Some points, each followed by its number:
[-23. -15. -23.  -9.   2. -23.  49. -24. -24. -23. -24.  26. -20.  10. -19.  18.   8. -25. -25.  30.   9.  35. -11.  17.  13. -23. -23. -23. -25.  43.   3. -25.  38. -24.  78. -23. -24.  28. -24. -25. -24. -23. -23. -24.   2. -25. -25.  18.] 0
[ 59.  63.  31. -25. -25.   1. -23.  46.  -6. -23. -24.   6. -24.  59. -17.   4.  65. -25. -25.  24. -13.   0. -23. -23. -23. -23.   2.  88.  98. -24.  36. -25. -24.  62. -23. -23. -24. -22.  40.   4. -24.  21.  92.  39. -24. -25.  70. -12.] 1
[-23. -24. -23.  32.  36. -24. -23. -24. -24.  33. -24. -23.  -4. -23. -24. -10. -24. -25.  -9. -24. -24. -17.  54. -16. -23. -23. -23. -10. -25.  61. -25. -25. -14. -23.  22.  -5. -24. -24. -24. -25. -24.  21. -23. -24.   1. -25. -25.  62.] 2
[-23. -24.  10.  -4.  12. -24. -23. -24. -24.  -1. -24. -23. -24.  51. -20.  41. -13. -18.  35. -24. -24. -25.  19. -23.  -7. -23. -23. -23. -25.   5.  19. -25.   3.  54. -23. -23. -11. -24.   2.  -3. -24.  46. -23. -24.  22. -25. -25.  -9.] 3
[-23.  34. -23. -25. -25.  46. -23.  42.  41. -23. -24.  86. -15.  58. -24.  84. -24. -25. -25.  50. -24.  40. -23. 103. -23.  32. -14. -23.  94.  -1.   4. -13.  25. -24. -23. -23. -23.  27. -24. -25.  24. -23. -23.  29.  10.  -5.  29. -24.] 4
[ -5. -24. -23.  16.  68. -24.  23. -24. -24.  27.  88. -23. -24. -23.  41. -24. -24.  24.  52. -24.  -6. -17.  13.  23. -23. -22.  15.  48. -25. -24. -25.  55. -24. -24.  20.  21.  76. -24. -24.  48. -24. -23. -23. -24. -24. -25. -16. -24.] 5
[ 45. -24. -23.  19.   8. -18. -23.  28.  59. -10.  15. -23. -24. -13.  16.  25. -24.   8. -15.  21. -24. -25. -23.  18. -23.  16.  81. -23. -25. -24. -25. -13. -24. -24. -23. -23. -24.  31. -24. -25.   3. -23.  21. -11. -24.  39. -25. -24.] 6
[102.  26. -23. -25. -25.  75. -23.  52.   8. -23.   4.   3. -15.  21.  50. -24. -24. -14. -25. -18.  54. -11.  10. -23. -23.  24.  68. -23. -18. -24. -25.  22. -10. -23. -23. -12. -24.  85. -14.  22.  25. -23. -23.  25. -24.  63.  20. -24.] 7
[-23.  18. -23.  91.  14. -24. -23. -24.   0.  -8.  25. -23. -24. -23.  41. -24. -24. -25.  31. -24. -24. -25. -23.  47. -23.   1. -23.  11. -25. -24. -18.  38. -24.  53. -23.  31.  29.  -9.  39. -25. -22. -23. -23. -11. -24. -23.  29.  70.] 8
[  1.  17.  -1. -25. -25. -24.  16. -12. -23. -23. -24. -14. -24.  57. -24. -24.  30. -25. -25.  31.  -7.  39.  27.  47. -23.  -7. -23. -23. -16.  48.  58. -25.  -4. -24. 102. -23. -24.  17. -24. -25. -24. -23.  -1. -24.  63.  30. -25. -24.] 9
[-23. -24.   0.  28.   2. -24. -10. -24.  25. -23.   0. -23. -24. -23. -24.   6. -24.  33.   6. -24. -24. -25. -21. -23. -23. -12.  17. -23. -25. -24. -25. -25. -22.  -4.  -2. -23.  17. -24.  54. -25.   0.   4.   2. -24. -24. -25.  -1. -24.] 10
[-23.  35. -23. -25. -25. -24.  54. -24. -17. -23. -24. -23. -24. -19. -24. -24.  42.  22. -25.  24.  24.  58.  -6. -23.  19. -23. -23. -23. -25. -24.  67. -25. -12.  -5. -14.  -5. -24. -24. -24. -25. -24. -23.  52. -24.  70.  37. -25.   3.] 11
Which three points above are nearest to each new point by angle? Their numbers follow each, smallest number first.
[-23. -24. -23.  17.  20. -22. -23. -24. -24. -23.  20.  62.  -4. -23. -15.  -3. -24. -25.  41. -24. -24. -25. -23. -23. -23.  10.  12. -23.  -2. -18.  -6.  27. -24.  18.  78.  26.   5.  43. -24.  23. -24.  69.   3. -24.  -1.  78. -25. -24.] 2 3 5
[ -3.  67.  68. -25. -25. -10.  23. -24.  20. -23. -24.  17.  50.  50. -24.  52.   1. -25. -25.   5.  33.  60. -23. -22.  47. 127.  51.   1. -17. -10.  17. -25.  74. -24. -19. -23. -24. -19. -24. -25.  21. -23. -23.  26.  46. -25. -25. -24.] 0 4 11
[-15.  45.  -5. -25. -25. -24. -10.  62.  27. -23. -24.  49. -24.  50. -24. -24.   2.  46. -25.  60.  70.  -5.  47. -23.  28.  23.  72. -23.  35. -24.  95. -25. -24.  31. -23. -23.  20. -24.  51.  64. -24. -23. 127.  81. -10.   8.  20. -24.] 1 7 11
[-12. -24. -11.  -1. -10.  15.  59. -24. -24. -21. -21.  89. -24.  12. -24.  -4.  24. -25. -15. -24. -24.  21.  65. -13. -17.  -3. -23. -23. -25.  29.  -4. -25. -24. -24. -19.   6. -24. -24.  45.   3. -24. -23.  42. -24.  14. -25. -25. -24.] 0 9 11
[-23.  45. -23. -25. -25.  30. 113.  84.  29. -23. -24. -23. -18.  16. -24. -24. -24. -25. -25.  -4.  37.  74.  62. -23.  -9.  57.  18.  -6.  20.   0.  33.  20. -24. -24.  15. -10. -24.  31. -24.  41.  27. -23.  39.  24.  34.  21. 100. -24.] 7 9 11
[-10. -24.  53. -25. -25.  12.  35. -24. -24. -23.  -4. -16. -24. -23.  10.  33. -12. -25.  16.  -6.  -9. -25. -23. -23. -23.   0.  33.  53.  15.  -4. -25.  -4. -24. -19.  26. -23. -24. -24.   2. 113.  22.  57.  -4. -24. -15. -25.   0. -24.] 3 5 10
[ 32.  52. -23. -25. -25.  28. -10. -24.  11. -23. -24.  31. -24. -23. -24.  17. -24. -13. -25.   7.   0. -19. -23.  26. 112. -23.  18. -23. -25. -24.  65.  45. -24. -20. -23.  23. -24. -24. -21. -10.  82. -23. -23. -24. -24.  44.  34. -10.] 4 7 11
[ 41.  50. -23.  31. -25. -24.  16. -24. -24. -23.   9. -23. -24. -16. -24. -24.  14. -25.  10. -24. -24.  -9.  82. -23. -23. -23.  -7. -23. -25. -24.  54. -25. -24.  34. -23. -23. -24.  -7.  57.  27. -24.  22.  13.  -6. -24. -19. -25.  36.] 2 3 8
[-15. -10. -23.  20.  24.  50. -23. -24. -24.   9.  19. -13.  53. -23.  18.  -8. -24.  38. -17. -24. -24. -25.  61.  -5. -23.   1. -23.  28.  47. -24. -25.  49.  30. -24.  32.  24. -24. -24. -24. -25.   2. -23. -23.  36.   1. -25. -25. -14.] 2 5 8
[ 87. -23. -23. -25. -25.  54. -23.  64.  -3. -17. -24. -23.  28.  13.  49. -24. -24. -25. -25. -24.  36. -25. -23. -23. -23.  12.  65.  15. -20. -24. -25.  59. -24.   7. -23.  -9. -24.  59.  64.  58.  69. -23.   4.  40. -24.   9.  57. -22.] 1 6 7
[ 13. -20. -23. -25. -25. -24. -23.  24. -24. -23. -24.  82. -24.  59. -24.  33.  39.  42. -25.   6. -18.  55. -23. -23.  35.  13.   7. -23.  50.  -2.  26. -22. -24. -24.  71.  -5. -24. -21. -22. -20. -24. -14.  71. -24. -14.  10.  -2. -24.] 0 1 9
[-23. -18.   9.  42.  15. -24. -23. -24. -24.  79.  79. -23. -24. -16. -17. -12. -24.  16.  48. -24. -24. -25. -23. -18.  -5. -23. -23.  31. -25.  56. -25. -25. -24.  76.  17. -14. -24. -24.  17.  60. -24.  -4. -23. -24. -24. -25. -25. -17.] 2 3 5
[ 11. -24.   0. -25.  -6.  25.   3. -24. -24. -19.   4. -14.  -2. -23.  23. -24. -24. -15.  -1. -12.  -3. -25.   4. -23. -23. -20.  81. -12. -25. -24. -25.  56. -24.  71. -23.  44. -24.  59.  18.  27.  79. -23.  20.  60. -24.  33.  24. -24.] 6 7 8
[-23.  20.   4. -25. -25. -24.  65.  -8.  45. -23. -24.  22. -24.  17. -24. -24.  35.  28. -25.  27.  35.  14. -19. -23.  46.  77.   0. -23.  10.  31.  93. -25.  20. -24. -23. -23.  22. -24.  21. -21. -24. -23.  29. -24.  79.  16. -25.  30.] 0 9 11
[ 29. -24.  17. -25. -25.  32.  42.  47.  25. -23. -24.  41. -24.   3. -24. -24.  88.  27. -25.  13.  41.  67. -23.   8. -23.  -7. -21. -23.  13. -24.  72. -25.  46. -24. -23.  33. -24. -23. -24. -25. -24. -23. -23.  24.  79. -25.  14. -24.] 4 9 11
[-23. -24. -23.  54.  39. -24. -23. -10. -12.  76.  54. -23.   6. -23.   3.  17. -24.  56.  67. -24. -24. -25. -23.  11.  43. -23. -23.  51. -25. -24. -25.  58. -24. -24. -23.  32.  25. -24. -24.  32. -24.  -2. -23. -24. -24. -25. -25.  -8.] 5 8 10
